Each row is where one point has got to under a steady rotation. How many steps took it there?
The counts run from 0 to 498.
[-0.59 -2.02 -2.88 -1.82  1.25 -1.62 -1.95 -1.69  2.23  1.19 -0.05 -1.58
 -4.78  1.66 -3.96 -0.07 -0.16 -0.97  0.02  2.09 -0.58 -0.21  1.42  5.48
  2.86  0.11  0.09  0.55 -0.86 -0.21  0.14 -0.53 -1.79 -4.70 -0.41  0.71
 -0.90 -0.33  0.35  2.72 -0.53 -1.47 -2.92  0.14 -0.01  0.61 -2.53 -2.78
 -1.50  2.69 -0.21  3.70 -0.22 -1.72 -0.42  0.60 -1.32  0.46 -3.73  4.98
 -0.26]  112
[-0.64 -1.47  2.15  3.43 -0.53 -0.67  0.63  2.73  2.60  0.13 -0.68  2.61
  1.25  0.28  2.56 -1.17  2.20  1.04  1.42  2.53  0.65 -3.08 -0.61 -0.45
  0.16  0.29 -0.78  2.48  2.50  0.56  2.56 -0.65 -6.16 -0.29  0.79 -1.87
  3.21 -1.69  2.84 -0.61  0.12  0.90 -1.68  3.61  4.96 -0.93  1.83  1.90
 -0.76 -3.21 -0.65  2.84 -3.17  3.19  1.54  2.52  0.66  1.73  0.64  0.83
  2.35]  454
[-1.77 -3.32  0.88 -3.26 -2.82 -4.33 -2.81  3.81  0.22 -0.12  1.44  0.61
  0.34 -0.26  0.05 -1.09 -0.91  3.38  0.01  0.95 -0.18  0.26 -1.28  2.23
  0.86 -0.65  0.04 -2.95 -0.70  1.70  0.38 -0.66 -2.09 -4.66 -0.91 -1.00
 -3.37 -2.48 -1.48 -0.36 -0.37  1.85 -2.20 -2.67 -0.69  2.47 -0.72  0.21
 -2.05  2.02 -2.89 -0.30 -0.24  0.29  0.09 -0.32  1.66 -2.09 -6.44  3.22
 -1.39]  242
[-1.96 -0.77 -0.30 -4.14 -3.76 -0.19 -4.53  2.52  0.02  1.90 -0.91 -2.06
  0.08 -1.59  1.63 -1.10 -3.77 -0.41  0.84  4.11  2.03 -0.76  2.01  3.39
 -0.44  0.80 -0.95 -1.19 -1.46  3.06  0.47 -0.62 -0.31 -4.76 -2.64  1.87
 -0.46 -2.21 -0.55  1.32 -0.95  3.87 -0.64 -0.82 -2.21  2.62 -2.68  0.24
 -0.27  3.35 -1.81  2.24 -1.89  0.19  1.61 -3.68  1.78 -0.57 -0.37 -2.31
 -3.20]  26
[ 0.39 -0.06 -1.43 -0.01  2.86 -3.18  4.18 -0.68  0.05 -2.87 -3.76 -0.95
 -1.37 -1.19 -2.36 -0.04 -2.88  0.86 -0.32  2.21  0.81 -3.31  1.75 -0.59
  1.21 -1.72 -0.01  1.75 -0.08 -0.45  3.49 -1.26  3.34 -1.81 -5.06  2.20
  1.67  0.32 -3.38  1.26 -0.43 -0.48  3.58 -2.21 -1.26  2.31 -1.58 -1.05
  1.70  1.04  1.31  5.34  0.20 -3.52  2.16 -0.28 -0.16  3.96 -2.13 -3.58
  0.75]  126
[-1.99  0.81 -2.21  0.36 -0.26 -1.44 -1.61 -2.33 -1.94  2.55  1.02  1.16
 -0.17  0.23 -0.84 -2.52  1.09 -2.81  0.47 -0.84  0.42 -1.22  1.31 -3.70
 -3.25  4.84 -2.47  2.76 -4.07  2.99 -3.36 -0.94  1.75  0.88 -1.71  5.25
  0.18 -1.63  2.04  0.54  0.49  1.17 -3.59 -2.54 -2.26  0.57  1.51  1.54
  1.82  4.38  2.50 -0.74 -0.29  1.98  4.64 -2.73 -0.66 -0.84  4.50 -1.54
  2.53]  412
[-3.59 -0.84 -2.93 -1.73  3.45 -4.35  1.78  3.46 -1.83  1.42  1.84  1.82
 -0.95 -0.44 -1.38  1.31 -1.60  0.01  0.96 -0.34  1.55 -2.86  0.23  2.70
  0.03 -1.17  0.96  0.01 -2.77  0.66  1.45 -1.77 -0.11 -0.97 -4.45  0.92
 -0.52 -1.57 -0.86  3.76 -1.88  0.96 -2.74 -1.65 -2.13  3.16  0.67 -0.43
 -1.22 -0.83  4.23  1.08  3.82 -1.25 -1.03  0.88 -2.06 -1.07 -4.86  6.20
 -0.02]  188
[-2.39 -0.78 -0.70 -0.97 -5.02 -3.88 -0.35  1.51  0.94  1.04  1.54  0.36
  2.89  1.29  2.18 -0.59  0.46  4.11  1.73 -1.71  1.29  1.54 -1.42 -1.08
  0.69  2.35  0.67  0.54  0.08  1.85 -0.54  0.80  0.51 -4.57 -0.67  0.35
 -1.89 -3.44  0.74  2.18  1.20  1.94 -4.62 -2.83  1.84  1.66 -0.18  3.27
 -1.88  0.63 -1.85  0.03 -1.69  1.54  3.67  1.84  1.03  0.66 -3.66  3.73
  3.07]  459
[-2.78  1.36  1.94 -0.10 -3.10  0.04 -4.09  0.68  3.00 -0.06  1.70 -1.15
  0.78 -0.47  3.29 -2.98 -1.59  5.96  3.65  0.66  0.79  0.69  0.10  1.76
  2.73 -0.08 -1.74 -0.78  1.68 -0.93 -1.36  3.16  0.78 -3.38  1.91  1.10
 -1.29 -0.91  0.53  0.89 -0.37  1.70 -3.59 -0.76  2.81  1.71  0.63  0.21
  1.97  1.40 -0.70 -0.47 -0.53  1.74  3.24  2.86 -1.18 -1.93 -2.88  2.45
  1.74]  163
[ 1.03 -0.45  0.44  1.92 -3.69 -2.44  1.81  3.23 -1.60  0.62  1.94  2.44
  1.51  0.29  1.88  0.41  2.36  4.63  1.09  0.62  0.41 -0.98  1.76 -4.66
 -0.05  3.22 -1.99  0.49 -0.49  0.30  2.19 -1.68 -2.40  0.51 -1.15 -3.15
 -0.80 -1.22 -0.07 -1.66  2.97  3.58 -4.01 -0.87  1.35 -2.15  0.82  1.61
 -0.58 -2.64 -2.36 -2.57 -1.99  3.07  2.13  0.02  1.95 -0.63  2.69 -1.23
 -0.59]  452
[ 2.78  0.89  1.23  0.79 -0.30  0.32  0.65  0.39  1.93 -0.34 -2.67 -0.15
  1.33  0.67 -0.91  1.92 -3.25  3.23  0.58  4.86  1.38 -4.15  0.71  0.81
  4.75 -3.99 -0.85  2.66  2.91 -1.84  3.11  2.08 -0.11  1.39 -1.55 -2.10
  2.21 -2.39  1.06  2.96  1.42  1.50  3.92  0.47  1.31 -3.09 -1.77 -1.52
  3.53 -0.68  0.65  3.41 -2.61 -2.22  0.98  3.12 -2.46  1.74 -3.05 -2.35
 -1.15]  72
[-0.59 -0.85 -1.33  2.08 -2.84 -0.80 -3.14  3.42  1.90 -2.53 -0.01  2.10
  0.86  0.16  2.55 -1.95 -0.62  5.75  3.33 -0.24  1.88 -1.59 -0.67  1.48
 -0.30  1.26 -2.05  1.33  2.18 -2.01  0.29  2.56 -1.28 -3.54  0.76 -0.32
  0.48 -2.95  0.97  1.32 -1.33  4.37 -0.77 -1.77  2.45  1.61 -1.02 -1.68
  2.53  1.43  0.64  2.17 -0.94  0.46  1.18  1.48  0.46 -0.78 -2.65  6.46
  3.25]  22
[ 2.23  0.20 -1.03 -0.86 -2.71 -3.97  0.39  0.17  0.28 -0.60 -0.80 -1.86
 -3.79 -0.99  1.77 -1.10 -2.89  1.55  3.74  2.94  4.00 -1.10  1.56  0.47
 -0.89  1.07  0.26 -2.40  2.00 -0.50  3.50  0.50 -0.48 -3.67 -2.86  0.87
 -0.48 -1.07  0.01  1.18  1.45  1.47 -0.53 -3.29 -1.84  3.91 -4.00 -4.59
 -0.90  0.88 -1.69  2.28 -2.57 -1.01 -0.02 -2.19  3.04  1.57 -1.85 -0.64
 -3.21]  396
[-0.44  1.93  3.21 -0.69 -0.80 -0.90  1.21 -2.30  1.26  2.49  2.20 -2.58
  0.16  0.17  1.54 -0.65 -3.24  6.14  1.71  0.99  0.14 -0.15 -0.89  0.78
  4.59 -0.74 -2.14 -1.78  1.19 -0.71  0.69  0.45 -0.22 -2.73  0.83  0.69
 -3.33  0.28 -1.86  0.87  2.63 -0.63 -4.17 -1.52 -1.16 -1.45 -2.54  1.60
  2.00 -1.11  0.71 -1.34 -0.33  1.76  3.42  3.51 -2.20 -1.68 -3.34  0.93
 -2.43]  303
[ 1.94  0.88  4.11 -1.40 -0.90 -3.50  1.51 -1.58  0.20  2.98  3.00 -0.98
  2.29 -2.35  2.20 -0.66  0.10  2.27  1.72  2.13  2.26 -0.50  1.56 -3.00
 -0.26 -3.54  0.16 -4.20  1.22 -0.07  1.96  1.78 -2.01  0.33 -1.14  0.71
 -2.12 -2.07  0.12  2.04  5.37  0.69  1.10 -4.35 -3.17  0.05 -1.15 -1.78
  0.44  2.11  0.13  1.33 -3.40 -3.09  3.82  1.89  0.08  1.48 -4.26 -1.17
  1.36]  228
[ 3.24 -0.57  4.61 -2.64 -1.70 -1.24  0.25 -2.30  1.77  2.08  1.03 -0.65
 -1.95 -2.64  2.24 -1.55  2.06  1.15  0.97  3.80 -0.01 -0.42  2.95 -0.67
 -2.45 -1.32 -0.58 -4.07  0.14  0.74  2.05  1.31 -4.89 -3.92 -0.12  0.23
 -0.33 -1.61 -1.20 -2.96  1.01 -1.45  0.46 -1.01 -1.57 -0.92 -3.09 -3.66
 -1.62  3.26 -3.92  1.53 -0.36 -0.42  4.34 -1.15  2.59  0.43 -1.61 -4.99
 -1.57]  308
[ 0.52 -0.13 -2.21  2.40 -0.25  1.22 -3.49 -1.96  2.47  0.55  2.72  1.68
 -2.93 -0.03  0.10 -2.96 -0.70  5.65  2.93 -0.49  1.49 -0.58 -0.71  3.29
  0.66  1.92 -2.08  0.30  0.08 -0.72 -1.06  1.92 -3.24 -0.63  2.31  1.57
  0.33 -0.56  3.30  1.91 -0.40 -1.40 -3.41 -0.38  0.94 -0.68 -1.62 -3.99
  3.27  1.28  4.19  1.83 -0.78 -0.30  0.29  1.96 -0.16 -1.34  0.09  6.98
  0.78]  251
[ 0.00  0.97 -3.23  2.09 -0.30 -0.40 -0.33 -1.52  1.78 -0.19  0.46  1.78
 -3.83 -0.51 -3.27 -0.19 -2.37  2.14  0.43 -0.60  1.47 -3.48  0.82 -0.13
 -0.81  4.43 -2.54  3.81 -0.27  0.13 -2.13 -1.43 -0.07  4.63  0.14  2.86
  3.59  0.67  3.54  1.60 -0.95  1.04  1.35  0.22  2.12 -1.10  1.26 -1.89
  3.96  0.71  5.03  2.83 -2.70  1.12 -0.44  1.56 -3.09 -0.19  3.89  1.12
  2.15]  339
[-1.97 -1.40  0.08 -2.39  3.02 -4.99  1.51 -1.17 -0.69  1.80 -1.62  0.31
 -1.00 -0.41 -0.41 -0.74  0.46 -4.16 -1.45  1.41 -0.87 -1.08  0.94  1.56
 -1.49 -0.36  2.00  0.06 -4.69  2.66  1.23 -0.56 -1.07 -5.67 -2.66  2.48
 -0.84 -1.37 -1.30  1.65 -0.71 -2.01 -3.77 -1.01 -4.17  2.96 -1.03 -0.41
 -1.42  3.53  0.12  4.19  1.05 -1.58  2.15 -1.87  0.18  0.29 -3.91 -0.03
  1.12]  409
[-1.17 -0.99  2.33  1.12  0.64 -5.75  0.66  5.07  0.20 -0.08  1.40  1.87
  1.00 -2.98  2.88 -0.79 -2.11  3.05  2.23  1.82  5.04 -2.34 -0.08  0.09
 -3.66 -1.69  0.71 -2.11  1.48 -1.06  2.07 -0.59 -5.25 -1.94 -2.59 -0.62
 -1.03 -1.64 -0.48  0.99  1.19  2.54 -0.21 -2.35 -1.12  1.68 -0.23 -2.74
  0.59 -3.20  2.72  1.41 -1.42 -0.57 -0.24  1.24  1.24  0.23 -2.82  2.88
 -0.80]  316
[-1.91  0.18 -1.91  2.40  4.09  0.59  0.73 -0.94 -0.37  0.58 -1.00  1.59
 -1.15  2.91 -0.85 -2.54 -0.25  2.90  1.50  0.31 -3.85 -4.16  0.75 -0.43
  4.77  0.65 -2.09  4.22 -2.27 -2.25  1.64 -0.10  0.01  0.18 -1.37 -1.80
  1.62  0.43  0.38  0.64 -1.12 -0.26 -6.62  1.04  2.66 -1.24  1.24  1.18
  1.70 -0.54  2.95 -2.01  0.58  2.67  2.72  0.93 -2.09 -1.32  2.75  2.27
  0.78]  352
[-1.40 -0.41 -2.56  1.67 -0.38 -0.69 -0.19  2.73 -0.52 -1.44 -1.16  2.56
 -2.44 -1.26  0.90 -1.73  2.04 -0.20  0.96  1.80  0.83 -4.21  2.58 -0.11
 -2.13  2.65 -2.94  0.64 -0.66 -0.05 -0.42 -2.31 -3.95 -1.46 -1.79  1.15
  3.71  0.88  0.96 -0.55 -3.08  3.28 -0.98  1.67  3.04  3.85 -0.55 -1.62
 -0.93  0.78 -0.21  3.83  0.01  2.25  2.47 -1.38  3.25 -0.94  5.38 -1.22
  1.01]  400
[ 3.39  0.55  1.77  1.77 -0.52 -1.59  1.61 -1.62  1.25 -1.09 -2.02  0.36
  2.25 -0.10  1.82 -1.68  2.83  3.70  0.27 -0.55 -0.97 -0.50  1.06 -3.87
 -1.04  0.27 -2.26  1.92  0.59 -2.02  3.37  1.82 -0.12 -3.95  0.64 -1.31
  1.22  0.22 -0.57 -0.37  2.01 -0.98  0.89 -1.29  2.13 -0.67 -1.82 -1.27
  2.01  3.37 -2.10  3.11 -1.19 -1.58  6.75  2.11  1.26  1.98 -2.24 -0.56
  3.56]  447
[-0.54 -0.99  1.34 -2.75 -1.26 -0.16 -2.89  0.63  2.16  2.29  0.67 -0.73
  2.12 -1.89  0.74  0.36 -1.17  1.89 -1.39  2.40  0.27 -0.47 -0.90  4.93
 -0.21 -4.00 -0.22 -1.59 -1.38  1.92  0.30  0.99 -1.48 -6.34 -0.63 -0.47
 -0.63 -3.16 -0.63  1.57 -0.65  0.79  0.02  0.39 -0.58 -0.62 -3.33  0.39
 -0.01  5.01 -0.76  2.27 -0.19 -1.41  2.63  0.75 -0.87  1.00 -7.13  1.15
  0.45]  382
[ 1.42 -1.41 -0.78  0.43 -7.07  0.28 -3.44  2.95  0.28 -0.75  0.43  2.29
  3.09  0.25  0.52 -1.24 -2.34  4.06  1.15  2.65  0.76 -1.30 -0.04 -1.82
 -0.11  2.39 -2.36  0.55  1.30  1.86  0.63  0.57 -0.35  1.53  0.17 -2.06
 -1.14 -2.88  2.08 -0.86  0.89  4.32 -0.83 -1.27  1.18 -1.81 -0.48  1.41
  2.14  1.59 -2.53 -3.24 -4.52  2.81  1.42 -2.00  0.08  0.09  2.14 -1.88
 -0.57]  156
[ 0.17 -2.92 -2.11 -2.37  1.17 -1.57 -0.33 -1.04 -0.30  3.58  2.60  1.81
 -0.59  1.47 -3.40  0.45 -2.13 -2.70 -1.12  1.25 -1.77 -1.15  0.20  1.78
 -1.38  2.14  0.09  0.36 -5.55  4.06  0.78 -1.48  0.39  0.88 -1.68  1.81
 -1.30 -3.06  1.13 -0.05 -0.04 -0.35 -6.16 -1.35 -4.06 -2.08  0.18  0.95
  1.89  2.20  2.08 -1.50 -0.19  1.15 -0.50 -3.96 -2.84 -1.53  1.35 -1.21
 -2.59]  195
[-2.03 -0.23 -3.47  0.14  3.39 -0.15  0.33 -0.03 -2.44  1.13 -0.80  1.41
 -0.60  1.43 -1.63  0.79  3.18 -2.58 -1.64 -0.33 -2.88 -4.32  1.92 -1.86
  0.08  2.06 -2.43  3.52 -4.54  1.50 -0.55 -2.39 -0.13  0.44 -1.74  1.44
  1.93  1.27  0.35 -0.58 -1.37  0.74 -4.03  1.38  2.66  0.91  2.17  3.01
 -0.47  2.86  1.64  0.65  2.44  2.03  4.69 -0.53 -1.79 -0.36  3.74 -1.00
  1.87]  272
[-1.39  1.59  2.10  0.43 -1.95  0.94 -1.91  1.10 -0.94  3.55  2.85 -1.73
  2.06 -0.39  2.91 -1.86 -0.31  4.10  1.52  1.54  0.61 -1.90  0.90 -0.89
  3.65 -0.81 -3.46 -1.42  0.90 -0.72 -0.63 -0.92 -2.98  0.49  0.89 -0.66
 -0.84  0.62  0.35  0.35  0.16  4.26 -4.48  0.76  1.85 -0.13  1.23  2.77
  0.09 -2.60  0.38 -4.88 -1.15  4.27  3.62  2.52 -0.34 -2.27  4.18  1.68
 -0.25]  82
[ 1.63  0.81  2.70 -2.22 -3.00 -3.07  3.37  1.54 -0.03  1.91 -0.89 -0.36
 -0.71 -2.41  0.69 -0.48  0.23 -0.27 -0.66  2.47  1.34 -1.19  3.15 -3.30
  0.44 -0.86 -1.39 -1.73  1.32  0.09  1.66 -2.68 -2.58 -1.35 -1.76 -0.51
  1.00  0.66 -1.35 -2.46  2.36  1.28  1.88 -1.79  0.55 -0.43 -1.05 -0.41
 -2.58  2.53 -3.83  2.72 -2.22 -0.71  3.14  1.68  2.13  1.76 -2.10 -6.87
 -0.14]  449
[-0.43  0.47  1.79 -3.85 -4.48  0.00 -4.39  0.47 -0.19  2.74  4.16 -1.65
  1.52 -1.08  1.03 -0.44 -0.78  4.53  1.38  0.68  1.06  0.71  1.62  1.18
 -0.65 -0.60 -2.33 -3.59 -1.39  0.84 -2.00  0.39 -0.10 -1.95 -0.12  1.46
 -2.98 -0.93  0.47  0.47  0.52  3.20 -1.39 -2.61 -1.82 -0.02 -1.71 -0.28
  0.32  5.85 -0.84 -1.07  0.44 -0.53  3.72 -0.58  0.51 -3.15 -0.78  0.93
 -0.66]  384
[-0.41 -0.57 -0.43 -3.07 -4.02 -2.12 -0.35  0.89  2.28 -0.99 -0.68  0.92
 -6.62 -1.18 -2.48  1.17 -2.90 -1.36 -0.66  3.57  1.10 -2.06  2.64  2.12
 -2.27  3.45 -0.28 -0.33  0.41  1.48 -0.53 -2.77 -2.83 -1.18 -0.82  2.13
  1.47 -1.27  1.32 -2.28 -1.77  0.72  1.65 -1.53  0.77 -0.81 -2.24 -4.17
 -0.53  1.85 -2.50  5.36 -1.99  0.07 -0.52 -1.99  0.45 -0.42 -0.52 -4.72
 -2.98]  476
[ 1.04 -1.05  2.80 -2.34 -4.83 -2.34 -0.79  2.49  1.77  0.93  3.74  2.35
  3.01 -3.54  1.20 -0.97 -0.70  3.94 -1.14 -0.26  0.82  0.92  0.94 -2.27
 -4.13  1.91 -1.45 -1.75 -0.42  2.67 -1.61 -1.81 -3.13  1.12  0.24  0.62
 -2.06 -2.28  0.66 -1.89  1.37  2.46  1.42 -2.77 -1.07 -0.85  0.22 -0.24
  1.82  3.65 -1.41 -1.33 -3.25  0.65  1.98  0.27  0.58 -0.98  0.09 -2.81
  0.02]  14
[ 1.07 -0.62 -0.26 -0.74 -3.22 -3.61  0.38  1.39 -0.04 -2.23 -1.52  0.66
 -2.13 -1.49  2.20 -2.35 -3.02  2.73  3.31  1.11  2.74 -0.69 -0.42 -1.86
 -2.22  4.90 -1.18 -1.11 -0.49  1.43  2.89  0.66 -1.53 -3.32 -2.25  1.77
 -0.50 -3.01 -0.58 -0.36  0.52  0.93 -3.11 -3.54 -2.67  3.87 -3.93 -2.44
  0.38 -0.28 -2.34  0.64 -2.74  1.44 -0.33 -3.69  2.65  0.10 -0.16 -1.38
 -2.50]  397
[ 0.86 -3.19 -2.80 -2.51  1.76 -1.33 -2.93 -1.27 -0.28  3.62  0.50 -0.13
 -1.50 -0.48 -2.67 -1.02 -2.47 -5.08 -1.72  3.22  1.11 -2.57  0.07  2.67
 -0.04 -0.46  0.34 -0.37 -3.79  3.90 -0.27 -1.68 -0.82  1.80 -2.57  1.95
 -0.97 -2.45  1.35 -0.13  0.97  1.23 -1.74 -0.96 -3.91  0.78  0.23 -0.40
  0.29  4.10  1.18  0.73 -2.07 -0.60 -0.34 -4.58 -0.96  0.66  1.14 -2.66
 -1.74]  194
[-3.22 -2.40 -2.52  1.62 -0.32 -1.06 -1.45  1.85  0.26  1.27  0.82  3.68
 -0.09  3.36  0.81 -0.98  1.55 -0.83 -0.07  0.15 -1.04 -0.51 -1.94  0.40
 -1.30  4.37 -0.05  2.47 -2.41  3.40 -0.02 -1.82 -3.50 -2.05  0.76  1.87
  0.67 -2.99  2.90  0.50 -2.15  0.51 -6.10  2.59  2.09 -0.99  1.96  3.06
 -0.22 -0.29  1.85 -0.25 -0.04  3.90  0.57  0.47 -0.71 -1.41  2.69  4.76
  2.12]  325
[-5.45  0.86 -0.34 -0.11  1.51 -4.84 -0.33  1.19  0.14  1.40  1.67  0.97
 -2.16  0.25  2.53 -2.27 -4.52  0.06  4.20  1.35  3.57 -1.88 -0.58  1.47
 -0.17  2.21  1.29  0.26 -0.62  0.36 -1.78 -1.18 -2.20 -0.85 -2.06  3.88
  0.41 -2.77  0.10  1.44 -0.74  1.32 -3.93 -0.89  0.21  3.62  0.92  0.16
  0.67 -5.72  2.47  0.16  0.25  3.72  0.10  0.85 -2.68 -1.64 -1.02  1.84
 -0.22]  404
[-2.12  0.27 -2.45  2.42  0.17  0.45  0.73  1.22 -0.02 -1.08 -0.36  1.97
  2.74 -0.17 -1.46 -0.66 -4.62  4.44 -0.03  1.25 -0.24 -3.83 -0.06 -1.68
  2.37  2.41 -2.38  3.46 -0.79 -1.41  0.68 -2.01  2.01  2.91 -1.99 -0.91
  1.37  0.65 -0.11  0.13 -1.42  3.36  0.01 -0.54  1.75 -1.29  1.91  1.49
  5.09 -2.83  2.30 -2.23 -0.64  3.09  2.66  0.98 -3.49  0.13  3.58 -3.30
 -0.05]  210
